Each row of R is roughly a mix of the hidden directions of one of a few groups; one row fits no group.
R (129 x 10):
[[-26   3 -12 -26 -11   0  18  -2   8  -1]
 [-10 -12  26  -1 -13 -24  17   3   5  -6]
 [  9   6 -25  10  17   3   4  -9  13  24]
 [ 12   4  11  -2  -3   4   7  -2  24 -32]
 [ -8   0  -3  -4   7  14   0   2 -33 -24]
 [ -8   3   8 -23  14  17 -22   7 -17  -9]
 [ -5   4  -3   7  -3  38  -9 -17  12   2]
 [  1 -28 -25 -14  11  -8  11   7   9   0]
 [  5  27  17  -9  -8  -9  17  11  -4  18]
 [  6 -31   1   9  18 -16   9  -3   9 -13]
 [-20   7   2  23  28  -3 -13  -2  -5   4]
 [-13   5  18   4  16  20  17  -7  22   6]
 [-15   8   8 -26 -13 -16  17 -14   6   8]
 [-20  -1  -3 -12 -15 -30   7  -7 -15   4]
 [  1 -20   4  -7 -15  16 -14   5  14 -26]
 [ -6  19  22   3  16  11  -8  -1 -11  24]
 [-12  -4  30 -12 -15 -14  -6 -16  -6  -7]
 [ 28 -23  18  10  11  -4  -4   2 -10   0]
 [-25   8  -3   2  14   3  -7 -19  -9  25]
 [ -2  -4  14   7  -4  -2  -2 -13  30 -26]
 [ 20  -4  12  28   4   2 -19   8   6 -14]
 [  6   4  18  21  -1  -1 -30   7   6 -13]
 [ 17  18  15 -25  13  14   8   6  -6   7]
 [ 23 -19 -12 -23   2  -7  -7   6 -12  13]
 [  0  -9   9   4  -9 -35   1  12   1  20]
 [ -2 -18   6 -21  14  16  -2   9  17  20]
 [-11   4   5  25 -17 -17 -16   1   4  19]
 [ -3  10 -16  -2  35   2   5   1  19  -6]
 [ -4 -13   7  31   6  -9 -17 -16  -2  13]
 [  2 -13 -31  -5  16   0  -2  -7 -14  19]
 [  0  -6  12 -25   6  29  13  -5   8   7]
 [ -1  -7  -3   9  28 -23   6  13 -14  13]
 [ 15 -16 -13 -15  12 -17  17  -3   2 -21]
 [ 17 -27  10 -10   7  -5 -16 -11  18   2]
 [  6  15  26 -10  11  12  -9 -10  16 -15]
 [ -8  25  -5  -1 -16  -6 -15  18 -17 -13]
 [ 18  -8  11 -15 -24  -1 -10   8  18  15]
 [-11   9 -20  12  -9   9  -3 -17 -28  -3]
 [-19  11   2  30   4   0 -12   0  -8  20]
 [ -9   1   6  -3   9  -9  13 -30 -18  19]
 [  6  -9  16 -26  18 -14  -4   2  18  10]
 [-15  14   7 -12   7  24  21  11  15   0]
 [  7  12  -7  29  26 -11   1   7  -5   7]
 [ -8  13  20  12  -2  24 -12 -21  -8  -7]
 [ -8  -3  -7  17 -18  -8 -11   8  12 -29]
 [-10  10   8  13  -5  14  -1  10 -13  33]
 [-13 -11 -18  -5   8 -18   7  15   6  27]
 [-27   4   7   8  -1  21  15 -18  -4  12]
 [-17   3  17 -10  19 -28   1   7  -4 -11]
 [-10 -15   2 -19   9  -5   4   9 -29 -17]
 [ 27   4   9   4   6  -8 -21   0 -23   9]
 [ 13   6  22  10  15  -3  26  15  -4   6]
 [  7  -7 -16  10  11 -33   6   5  -9 -13]
 [  0   9  12   2 -32 -14   7   3  -1 -22]
 [  6  -8   4   4  33  -2 -10 -21  11 -12]
 [-15 -11   7  13  15  22  11   6  22  13]
 [ 21 -13  -4   6   1   2  18  16  -4 -27]
 [-18   3  17  -5  -5  -7  10  -9  24 -23]
 [  3 -31  12   3  -2   0   2 -17 -21 -11]
 [-14   2  -6  13   0 -20  24   3 -24   9]
 [-12 -26  -7  -7  -2   7   5   6  31  -6]
 [  9 -19  14   9   7  -7 -31  -8   6   9]
 [-12 -20 -28 -17 -10  -4  15   4   4   5]
 [ -6   8  13  15   0  25  -4 -17 -19 -16]
 [ 10 -10  13 -26 -19  16 -15  -1   8 -10]
 [  3  10   8  35  -3 -12 -12 -13 -11  -8]
 [ -6 -22  -4   7   2 -21  13  -4  10  27]
 [  7  11  -8  22 -12 -18 -11  -1 -25 -10]
 [  4   1   0  23 -16  -7 -20   8   4  26]
 [ 11 -12  22   1   0  26 -19  -3  -3 -14]
 [-25  -1  -3   9 -26  18   2   5  -1 -15]
 [-14  11  22 -16 -13  22   8   3  -5  15]
 [ -1  10 -16   9  -6 -21  11 -11  17  24]
 [-10  14  12   6  17   7  -4 -29   4  17]
 [ -1  19  -3 -26  -3  -8  13 -12 -22   9]
 [-11  -1   9   3 -22 -30  14 -13   1   3]
 [  0   6  18   7   3 -15  31   5 -11  15]
 [ 16   6   8  15  -5 -27   1  24  11  -3]
 [  0   5 -15   9  -8  13  14  28   6 -21]
 [-12  -4   1  13  13  34  14   4  -5 -12]
 [-20  -4 -11  14  13 -11  19  -3  -1  24]
 [-21 -14  10   5 -10 -10   6 -30  -5  -7]
 [ -5 -14 -16  -7   5 -23  25  13  12   2]
 [ 12  12  30  -3 -14 -18   1  -7  -9  13]
 [-25  -5  16  10 -17   3  21  -4   1 -15]
 [ 23   7  -5 -27   4  10  18  14  -4  -5]
 [ -9   9  12  19 -32  -6  -1  -2  16   7]
 [  4 -21  -3  21  25   2  11  -6 -17   4]
 [-16   7 -22 -18 -10 -12  -8  12 -20   1]
 [ -6  -5  22  23 -15   6   0   0  23  13]
 [  0  18   8  -3  -9  13 -21   7  20 -21]
 [ -8  -4  16  -3 -16  19  -6 -10  19  23]
 [ 10 -21  -3  -8  -3  -5  -2 -18  31 -10]
 [ 13  19  30   9  -3 -19   4   9   5   1]
 [ 15  23   8   1   4   1  26 -17  -9 -11]
 [ 17 -19   0 -20   6  19   5  -8  22   3]
 [ -4  12 -21  24 -19   6   5 -11 -14 -12]
 [-22  -7  15  -2 -12 -26  17  -2 -12  -5]
 [ -3  16   0  16  -1  19   6  30  12  -9]
 [  5   3  -9  22   0 -15 -30  -2  13 -12]
 [ -1  -2   0 -23  19   5 -24   3   9  21]
 [ -2 -13   8  -8  -6 -24  11 -25 -17  -7]
 [ 12  -6  -6   6 -36 -19   3   3   3  10]
 [  7  -4  -5 -11 -20 -22   7  -9 -18 -21]
 [ 20  24   1  11  19 -14 -10  13   7   7]
 [  5  18  -3  -4   6 -13  -3  23 -25 -16]
 [-12 -14 -22   9  11  17  -7   4  12 -22]
 [-15  16  26 -19   5   9 -11  -4  16   0]
 [ 13   1  -6  20  10 -13 -26  17  -1  13]
 [ -2  20   0   5 -19 -13 -19   7  -5 -24]
 [  4 -16 -19   7 -32  -4  -9  14  -1   3]
 [-27   8  -4   7  13  -5  16 -13 -22   5]
 [ 16 -14 -11  14  23 -13  11  12 -10  14]
 [ 31   9   6  -7  -8  20  -1   4  17  11]
 [ -4 -11  17 -19 -19 -19  16   2   6  14]
 [  2   5   3  26  -7 -34  -7   0  -3   3]
 [-19  11 -20 -14  -8 -19   9 -12   0  17]
 [  3 -15  -7   7  -1   8 -22  33   5  -1]
 [-17  15 -16 -14 -11  15  18  15  -3  11]
 [ -3  13   3 -27  -7   8  15   4  17 -22]
 [ 12   3 -14  11 -16 -10 -20  -6  13 -24]
 [  7  18  16  31   3  -6  -9 -11 -11  -7]
 [ -8   1  26 -24   6 -20   4  -9  -5 -10]
 [ 15   2   0 -25  17   5  -5   9   2 -27]
 [ -3   9 -20  32   2   7 -15 -11  -3 -11]
 [-12  28 -11   9  20  21   4   4   1   0]
 [ -6 -19  20  -7  -1  -7   5  31  11  -2]
 [-11  40   9   6  -6   8   3   8   3   2]
 [  4  -4  10  -7 -12 -37 -10  10   9  -4]]

Each list below has one row that fits no group; the rest each fit one group, if only roughly. Name that row.
  Z_645: [ 10  -2   3 -20  28  22  -9   6   9  -6]
  Z_813: [  6  16   9  22  -8  -4 -25  13 -14 -10]
  Z_576: [-24   6  23 -20  14  16   2  -2   2   4]
  Z_163: [-14 -15   7  17  -8 -18  28  -2  -8   2]
  Z_132: [-13  11 -15  28  -6   0 -21  -1   9  12]
  Z_878: [-13  -3  -8 -10 -11  -5   0 -10 -35 -14]
  Z_923: [ 13 -15 -24  -7   2  12  25  13   6   0]
  Z_859: [-15  21 -14  21  -8  10   1  13  14  12]
  Z_671: [  3   6   8  38  10   7  -9   6 -12   9]
  Z_716: [  9   2 -15 -20   8  -5 -18  10  17  22]
  Z_295: [  0 -10  15  -9  17 -14   6  -3  24  21]
  Z_572: [-27  18  -6 -16  -9   6  -1  21 -10   2]
  Z_17: [ 8  9 20  0 18 27  4 16 10  6]
  Z_62: [ -7 -15 -14  25   2  -7  18 -17  -9  13]

Z_132
  Z_352: [ 20   2 -14  -5  18   5   5  -8 -21 -22]
  Z_51: [ -1  28   7 -24  -3   2  -7  12 -20   2]
  Z_849: [ 17   3 -23 -14 -10  -9  17   4 -14 -17]
  Z_669: [  1   1   3  -7  11   7 -25 -12  20 -25]
  Z_899: [ 14 -25  -9  25  -5  -6   3   2  15 -16]
  Z_713: [ -1  -4 -23  17   6 -20  15  -8 -12 -18]
  Z_155: [ -7   9  -2 -20   7 -31  14 -12   2  13]
  Z_535: [  3 -29  -5  -5  -3 -16  19  17  10  -7]
  Z_532: [  7  -6 -28   2 -21  -4 -22  -5  13  -1]
  Z_640: [ -2 -18  16  21  -6 -13  19   7  15  13]

Z_532
  Z_107: [  7 -23  -1 -11  -5 -12  -5 -16 -15 -26]
  Z_167: [-29  15   8   9   6  15  -4 -11 -21   1]
  Z_641: [  8  22  -4   3  12  29 -10  16   0 -11]
  Z_227: [ -1   9  -6   7 -13  10   2  -5 -28 -28]
  Z_231: [ -7   6 -19  31   3   6   8 -14   0  17]
  Z_994: [  7 -25  -5   2  -5   5 -22 -22 -11  13]
  Z_858: [ -5  -7  11  18  -6 -17 -13 -27  10 -13]
  Z_97: [ -6 -15  10 -26  21  11  18   0   3   8]
  Z_321: [-16 -13 -10 -13  -3 -18  -6 -17 -13  23]
  Z_686: [  9  21 -10   4 -13  25 -21  10   1  -6]
  Z_46: [ -9 -25  10   9   5  -4 -21  -4  23  11]
  Z_855: [  0  13   8 -25  14  13   9  10  -7  23]

Z_107
  Z_712: [ 29  -5   4 -21   5   0  -4   2  -1 -26]
  Z_529: [ 17  11 -14  12  -5   4  -2  29 -20  -4]
  Z_893: [ 14  -8  -1  -3   2 -17 -29   9  21  -8]
  Z_595: [ -9   0   8  16 -13  -7  15  22 -16  21]
  Z_902: [-16  -8  -4  24  11  -3   7  -3  -7  29]
  Z_512: [  5   8 -13 -11 -22 -14   5   2   1 -30]
  Z_530: [ -5   5  21 -30  16  17  -2   5   6  -5]
  Z_361: [ -3  15  22 -18   1  29   6  -6  -6  -1]
  Z_608: [ -3 -30  -7  -5  13   3  28   4  -6   3]
  Z_806: [-10  10   8  14   6 -25  -9  19 -17  13]
  Z_19: [-27   2   5   5 -17  21  -1 -18 -12  -3]

Z_595
  Z_534: [  7   3  11 -19  -6   7  -6  -3 -21 -31]
  Z_945: [ 19  -2  14 -31  -1  11 -14   5 -11  -6]
  Z_583: [ -4   5  -6 -17 -22  -5 -13  -9 -22 -20]
  Z_674: [ 22  -2 -15   5 -13 -20   6  19 -15  11]
  Z_632: [  1 -23 -14 -20   6  13 -12  -8  14 -16]
  Z_973: [  3  -3 -12   3  10 -24  24   5 -19 -15]
  Z_546: [  1 -11   3 -15   1 -27  29   6 -11   0]
  Z_668: [  9   1   7 -22  -9 -19 -24 -16   3 -12]
  Z_564: [-13 -12  -1  25   1  11   9   3  28 -11]
  Z_592: [ 29   0   5   7  18  10   2   8 -19  16]
  Z_208: [-3 23 19 18 13 17 11 -4 12 -5]
  Z_377: [ 14 -27  12  -3   1 -26  10  -9  -7   6]
  Z_128: [ -6 -32 -11  -3  -5 -10 -12  -6  23  -1]

Z_945
  Z_938: [  7   8  -1   6 -12 -35   1  19 -11   2]
  Z_511: [-21  -7  13 -21   6 -13  -3 -12 -24   0]
  Z_61: [ -7  17 -13  31  -2   5 -10   3 -19   5]
  Z_486: [ 12 -25 -11  -5  -8 -18 -26   6  -2   0]
  Z_278: [ 27  15  -8  -9  -5  -1   0  18 -15 -18]
  Z_820: [ 0  5 -1  4 -1 41 -8  0 -1 16]
  Z_928: [ 16   5  -9   1  23   4 -24   2  20 -12]
  Z_774: [ -2 -12   1  25  17  -9 -12  -6  14 -22]
  Z_931: [ -2  -1   4   6  -8  22 -30  -4   7  21]
  Z_614: [-13  19  13  11 -24  18   8  -5  15   2]
  Z_495: [  0   8  23  -7 -31 -18  -4  -9  -5   1]
  Z_708: [ 12 -11   9   1  -2 -14 -10  20  -3  31]

Z_614
  Z_732: [ 16  19   2   9  15  11  15   3 -23  15]
  Z_823: [ 12 -30   4   2  14   2 -12 -13   5  19]
  Z_588: [-13  -6 -25 -17  -4   7  10  21  -6  15]
  Z_816: [ -1  -8   5  -6 -32  -2 -20  -1 -14 -16]
  Z_472: [  1  -9  10  -5  21  -8  18 -21 -21  -9]
  Z_770: [-14  -3 -39   9  13  -1   0   1  -2   5]
  Z_829: [  0   8  -9  12  14   7 -22  -9  10 -29]
  Z_344: [  2  -2  -9 -22  -4   3  30  -7  15 -16]
  Z_705: [ -8   8  14 -13  16  10 -14 -13 -25 -14]
  Z_586: [  5 -30  11   3  -6   5  -8 -24  15   2]

Z_586
  Z_598: [-23  19  23   7   6  -6   8 -18   6   8]
  Z_824: [  4 -23  24  -2   1 -17   0  18  -5  16]
  Z_309: [-13   0  27  22  -4   0  16 -16  -4  -7]
  Z_523: [ 16  -1 -14 -21  -5  -9 -18  13  19  12]
  Z_690: [  6  -8  -1 -31  16 -14  -7 -12 -16  -8]
  Z_963: [ -7  13  -8  27 -28  -1 -13  -8   0  -2]
  Z_793: [-11   2 -18  -2 -14  -8 -12  16   8  29]
  Z_53: [ 10   0 -17   9  17  25 -10 -14  11 -14]
  Z_771: [  7  13 -19   2  -1  26 -21  14  10   4]
  Z_883: [-14  19  -8  23  15   7 -10 -17 -13   3]
  Z_517: [ -8   7   5   8  31  10 -11  10 -17  15]
  Z_211: [ 3 12 32 18 15 11 11 -5 -5 -4]
  Z_874: [ -5  11  26 -16  -4 -17   7 -22   9   3]

Z_824
  Z_944: [ -1  18 -17   7  13  -3  -2  -6  19  27]
  Z_607: [ -1  -2 -21  24  11  -2 -11 -18   7 -19]
  Z_615: [14 23 19  1 -1  5 25  9 12 -4]
  Z_656: [ 15   0  13   0  -2  -4 -37  13  -3  -7]
  Z_8: [ 14 -25 -15 -11   3   1 -27  -9   4  -4]
  Z_325: [ -4  -5   5  -1 -31   7  16  -6  -2  26]
  Z_118: [-9 -1 12 -3 23 22  1  8 -4 26]
  Z_367: [ 14   7   7  12 -27 -10   0 -24  -1 -14]
  Z_279: [  3  -8 -24  28 -15  -6   1 -17   6  -2]
  Z_581: [  0   8  16  13  -9 -20  -2  13  24 -17]
  Z_3: [ -1   0  12  -4 -25 -26 -13 -19  -2   1]
  Z_285: [-12  -8   0  -3 -20 -17  15 -21  14 -16]
  Z_368: [ -5   0  16  -1   1  21 -24  12  19  14]

Z_615
